[[ 61  48 -17]
 [-26 -42  34]
 [-10   5   0]]
|
[[ 61  48]
 [-26 -42]
 [-10   5]]

[[ 62   2]
 [-13 -23]
 [  3  18]
 [-10  -2]
 [-17 -24]]
|
[[ 62   2]
 [-13 -23]
 [  3  18]]

[[ -3 -13  -1]
 [ -4   1  -8]
 [-64  25  31]
 [ -9 -17  -8]
 [-19  21  13]]
|
[[ -3 -13]
 [ -4   1]
 [-64  25]]

[[ 31  35 -14  36  32]
 [-13  14  28 -13  18]
 [-52 -30  56 -50 -25]
 [ 25   2 -13  36   4]
 [ 15  29 -32  -5  27]]
|
[[ 31  35]
 [-13  14]
 [-52 -30]]

[[ 45 -20 -24  40]
 [-40 -49 -39 -47]
 [ 51 -30 -20  45]
 [ 47 -18 -23  58]
 [ 51 -36 -14  52]]
|
[[ 45 -20]
 [-40 -49]
 [ 51 -30]]

[[ 11   8  17  17]
 [-49  52  11 -49]
 [ 31 -20  -6  72]
 [  7   9   3 -36]]
|
[[ 11   8]
 [-49  52]
 [ 31 -20]]
---
[[ 20   5  49 -59 -22  16   6]
 [ 73  25  57 -70 -22  18   1]
 [  8  27  16   7  20  52  65]]
|
[[  5  49 -59 -22  16   6  20]
 [ 25  57 -70 -22  18   1  73]
 [ 27  16   7  20  52  65   8]]

[[ 61  39   8  -7]
 [ 57  13   7  -3]
 [ 51 -34   8  -3]
 [ 58  19   8  -3]
 [ 51 -34   8  -3]
 [ 53  -8   6  -3]]
|
[[ 39   8  -7  61]
 [ 13   7  -3  57]
 [-34   8  -3  51]
 [ 19   8  -3  58]
 [-34   8  -3  51]
 [ -8   6  -3  53]]

[[ -5  39   0  16 -11  -3  12  11  -7  10  -5 -19   9   4   3]
 [-10   7   1  -3 -11  -8  -3  13 -47 -24   9  -4 -12  -1  -6]
 [ -7  -7  -7   4   6  -7  -5  -2 -27  -5  -3  12 -18   0 -11]
 [ -7  23   8   6 -12   7  15  -2 -13  -3   6  -4  -9  -5  -6]
 [ -1 -66  -8  -4   1  -9  -1   5   5   1  -2  -2   0   2  13]
 [  8  -9   7  13   5  -8  10  10  17  12  -9 -25 -19   0  25]]
|
[[ 39   0  16 -11  -3  12  11  -7  10  -5 -19   9   4   3  -5]
 [  7   1  -3 -11  -8  -3  13 -47 -24   9  -4 -12  -1  -6 -10]
 [ -7  -7   4   6  -7  -5  -2 -27  -5  -3  12 -18   0 -11  -7]
 [ 23   8   6 -12   7  15  -2 -13  -3   6  -4  -9  -5  -6  -7]
 [-66  -8  -4   1  -9  -1   5   5   1  -2  -2   0   2  13  -1]
 [ -9   7  13   5  -8  10  10  17  12  -9 -25 -19   0  25   8]]

[[ -1  -2  -1   0  -1  -3  -3  -3  -4]
 [ 56 -38  17  24  54 -32 -39 -29 -28]
 [-30  12 -15 -48 -48  44  -5  34 -41]
 [ -3  -7  -3  -2  -3  -8  -5  -8  -2]
 [  4 -41  29  27  -2 -38 -38 -43 -18]]
|
[[ -2  -1   0  -1  -3  -3  -3  -4  -1]
 [-38  17  24  54 -32 -39 -29 -28  56]
 [ 12 -15 -48 -48  44  -5  34 -41 -30]
 [ -7  -3  -2  -3  -8  -5  -8  -2  -3]
 [-41  29  27  -2 -38 -38 -43 -18   4]]

[[ 50 -12   3  12]
 [ 48  41  44  60]
 [ 13  48  38  50]
 [-30  52  36   8]
 [-17  52  37  26]
 [ 38 -30 -14 -28]
 [ 12  -5  -4 -26]
 [-30  33  18  12]
 [ 24  -5   5 -19]
 [-18  44  35  -4]]
|
[[-12   3  12  50]
 [ 41  44  60  48]
 [ 48  38  50  13]
 [ 52  36   8 -30]
 [ 52  37  26 -17]
 [-30 -14 -28  38]
 [ -5  -4 -26  12]
 [ 33  18  12 -30]
 [ -5   5 -19  24]
 [ 44  35  -4 -18]]

[[-45 -15   9   4   6   6  -1  10 -40]
 [ -5 -11   2  12  30   7  -1  12   2]
 [-25  29  -7  -9  19   2  -1 -13  13]
 [-13  -3  11  -2  19  15  -6   4  -9]
 [ 26   1  30  -3  16  10  -6  -2 -10]
 [-59   6 -17   1  -2  15   4 -12 -12]
 [-16  -5  46   2  -1 -11  -2   9  -3]
 [-38   2 -22 -10   1 -13   1  13  -2]]
|
[[-15   9   4   6   6  -1  10 -40 -45]
 [-11   2  12  30   7  -1  12   2  -5]
 [ 29  -7  -9  19   2  -1 -13  13 -25]
 [ -3  11  -2  19  15  -6   4  -9 -13]
 [  1  30  -3  16  10  -6  -2 -10  26]
 [  6 -17   1  -2  15   4 -12 -12 -59]
 [ -5  46   2  -1 -11  -2   9  -3 -16]
 [  2 -22 -10   1 -13   1  13  -2 -38]]

[[-53  40 -18  -8 -29 -34]
 [-10  -4  -6 -15 -10  -4]
 [ -9   0  -4  -9  -7  -5]
 [ 13 -20   0   4   6   3]
 [-17 -18 -16  -6 -11 -20]
 [ 53 -42  51 -62  43  54]]
|
[[ 40 -18  -8 -29 -34 -53]
 [ -4  -6 -15 -10  -4 -10]
 [  0  -4  -9  -7  -5  -9]
 [-20   0   4   6   3  13]
 [-18 -16  -6 -11 -20 -17]
 [-42  51 -62  43  54  53]]

[[ 38  36   9 -25  21  54 -29 -21 -39  26 -29  52 -13 -28]
 [ 44  41  14 -35  35  57 -36 -25 -49  27 -37  49 -34 -35]]
|
[[ 36   9 -25  21  54 -29 -21 -39  26 -29  52 -13 -28  38]
 [ 41  14 -35  35  57 -36 -25 -49  27 -37  49 -34 -35  44]]
---
[[ 32  18 -71]
 [ 23  45 -43]]
|
[32 45]

[[-42 -51 -42  14 -27]
 [-36  52  -5  19  53]]
|
[-42  52]

[[-14 -21]
 [ 23  71]]
|
[-14  71]

[[ -7  22]
 [ 40 -56]
 [  6   4]]
|
[ -7 -56]

[[ 52  -1  16  70]
 [  2  72  62  -9]
 [  3  58   3 -35]
 [ 60 -19 -36 -45]]
|
[ 52  72   3 -45]

[[ 23 -13 -10 -23]
 [ 25  42 -21  72]
 [ 12  60  31 -52]]
|
[23 42 31]

[[ 3 31 69]
 [-2 24 64]]
|
[ 3 24]

[[46 42  0]
 [60 27 -2]
 [61 28 -1]
 [62 12 -1]]
|
[46 27 -1]

[[-53   9]
 [-14  27]
 [-72  19]
 [-35 -30]]
|
[-53  27]
---
[[  4  31  33  18 -53]
 [ 30  37  37  34 -37]
 [ 23   1   3  24  31]]
|
[[ 4 31]
 [30 37]
 [23  1]]

[[ 21 -21 -41  43  36]
 [-30  37  36 -42  40]
 [-10  -6  73  23   2]
 [ -3 -14 -31  35 -70]]
|
[[ 21 -21]
 [-30  37]
 [-10  -6]]

[[-24  21   0  13  16]
 [-57   1   9 -51 -10]
 [ 32  -1  -1  15  29]
 [-47  20 -24  -7  42]
 [-65  -5  10  43  21]]
|
[[-24  21]
 [-57   1]
 [ 32  -1]]

[[-62 -47 -33]
 [-47 -36 -17]
 [-31 -29 -13]
 [-23 -25 -16]]
|
[[-62 -47]
 [-47 -36]
 [-31 -29]]

[[ -6   1 -41]
 [ -5   0 -45]
 [-10   0 -72]]
|
[[ -6   1]
 [ -5   0]
 [-10   0]]

[[ 27  14  65]
 [  5 -11   3]
 [-18  15 -12]
 [ 13  19  36]]
|
[[ 27  14]
 [  5 -11]
 [-18  15]]

[[  2  -6 -40  17   0]
 [ -3  10  35 -17  -3]
 [  1 -17 -55  40   0]
 [  1 -33   6  10   4]
 [ -3 -10  44   1  -3]]
|
[[  2  -6]
 [ -3  10]
 [  1 -17]]
